One hidden turn or mirror swaps the rows below in pairs. Which row is each named row swapped with?
The rows were stretched afterwards, more along some directions than others.
Z_947: [ -8  -5  19  -5 -11 -10  -9   7   1   1  -6  15   1   7   0  -6]
Z_854: [-14  -7   6   1  12   6  12 -26  -3  14  15  10   1  -2  14   1]
Z_69: [ -8  -1   0  16  15  14   3  -4   5  18 -12  18 -24  13  13   5]
Z_215: [ -4  14   4   2  14  17 -10   4  -9  -5  19   1   4 -11 -11  -5]
Z_742: [ 17  -6   9   5  -8   6   9  20  -5   6  -5 -28  -5   6 -14   1]
Z_56: [  2  13  -9  18   3  16   8   9   4  26 -14  -3 -27  -3 -13   2]
Z_599: [  3   8  11 -10   5   2 -20  13 -14  -6  18 -13   8  -7  -9 -12]
Z_852: [-11  -7   3   2  13   1  10 -17   2  11  20   9  -2  -2  17   3]
Z_596: [ -1 -15   3   3   6  -2   2 -22  12   8  -9  13  -8  -2  13   8]
Z_491: [ -4  -3   4 -18   5  19 -11  19   7 -18   9   5   4   2   9   6]
Z_330: [ 11  19   0   6  19  32 -14   0 -10   1  11 -16   4  11  -6   0]
Z_148: [ -3  13   2   6   8   5 -18   8  12   3   5   7  -4   9  -2  -7]
Z_857: [  2  10  -3   7  14  29   9  -1  -2   8  -6   5  -2   0 -10   3]
Z_418: [-18   5   4  -2   6   7  16   3  23  11  11   5   4  -5   2 -13]
Z_932: [  8   7  -2   9   6  25  21 -19  -4   0  26  -3   4  -2  -5   3]
Z_397: [ 17  -1  -6  -3  -6  14   4  14   3  12 -11 -22  -4   3 -15  20]
Z_914: [  7 -12   1 -11 -13   0  10  22   6  17 -11 -16  -5  10  -6  16]
Z_111: [ 18  11   7  10  10  29  -2   1  -4  -6  23  -7  -1  -1 -16  -3]
Z_93: [-12   7  -1  -8   0  13  -3  12  26   1   1  16   7  -1  11  -1]
Z_503: [-11  -3   2  -2  14  20  -2  -9  16 -10  19  28   4   6  27  21]
Z_167: [ -5  -1   4   3  10   3   9 -20 -10  14  18  -1  -2  -7   8   1]
Z_74: [-22   4   4   8  13   8  16 -17   2  12  22  16  -3  -9  11   0]
Z_666: [-10  -3   8   3  14   8   8 -17  -1  16  19   3  -3  -5  10  -7]
Z_131: [ 24  -3   2   7  -1   9  12   7   2  -4   5 -24   7   2  -9   2]
Z_581: [  6  15   7 -10  10  15 -17   9  20  16   1  -5  -4   5  -7  -6]
Z_635: [ 19 -12  -2 -12  -6   2   0  18   6  13 -10 -21  -6  10  -8  18]
Z_96: [  3  -1   9   5 -10   4  19  12   9   4   4 -11   2   4   0   1]
Z_625: [ 22  -5   9   3  -1   4   6   9   3  -8   8 -16   7   8  -2  -1]
Z_244: [  6   7  -3  16   7  31  21  -7   4  18  -8   6 -11  -2  -3  -1]
Z_63: [ -6  12   8  -1   6  15   1   9   1  21  11 -17  -6  11  -4 -10]
Z_809: [  1   6  14  -7   7   7 -16   5 -13  -7  19  -9  12  -3 -12 -17]
Z_898: [  5  -9   0   7   5  -2  11   0   5  24 -15   4 -12   7  -4   9]
Z_586: [  2  11   9  -3  13  15 -19  -1 -13  -8  22   1  14  -1  -4  -8]
Z_602: [-19  12  -3   9   3   6  -1  11  18   2  -3  25  -7   2  18   6]
Z_478: [ 4 -6  9  2  6 -9 -2 13 17  3 -2  0  1  2 -2 -9]
Z_393: [  9   7   9  -1   9   9 -17  10 -17  -7  17 -10   5  -1 -14 -10]
Z_420: [  7  -7  -2  -3 -10   0  10   5   6  12   0 -14   3   8  -2  20]
Z_546: [ 10  16   8   8  22  29  -8 -10   8  -2   3  13   2   8  10  -2]

Z_596 pairs with Z_947
Z_898 pairs with Z_478
Z_854 pairs with Z_809
Z_418 pairs with Z_857

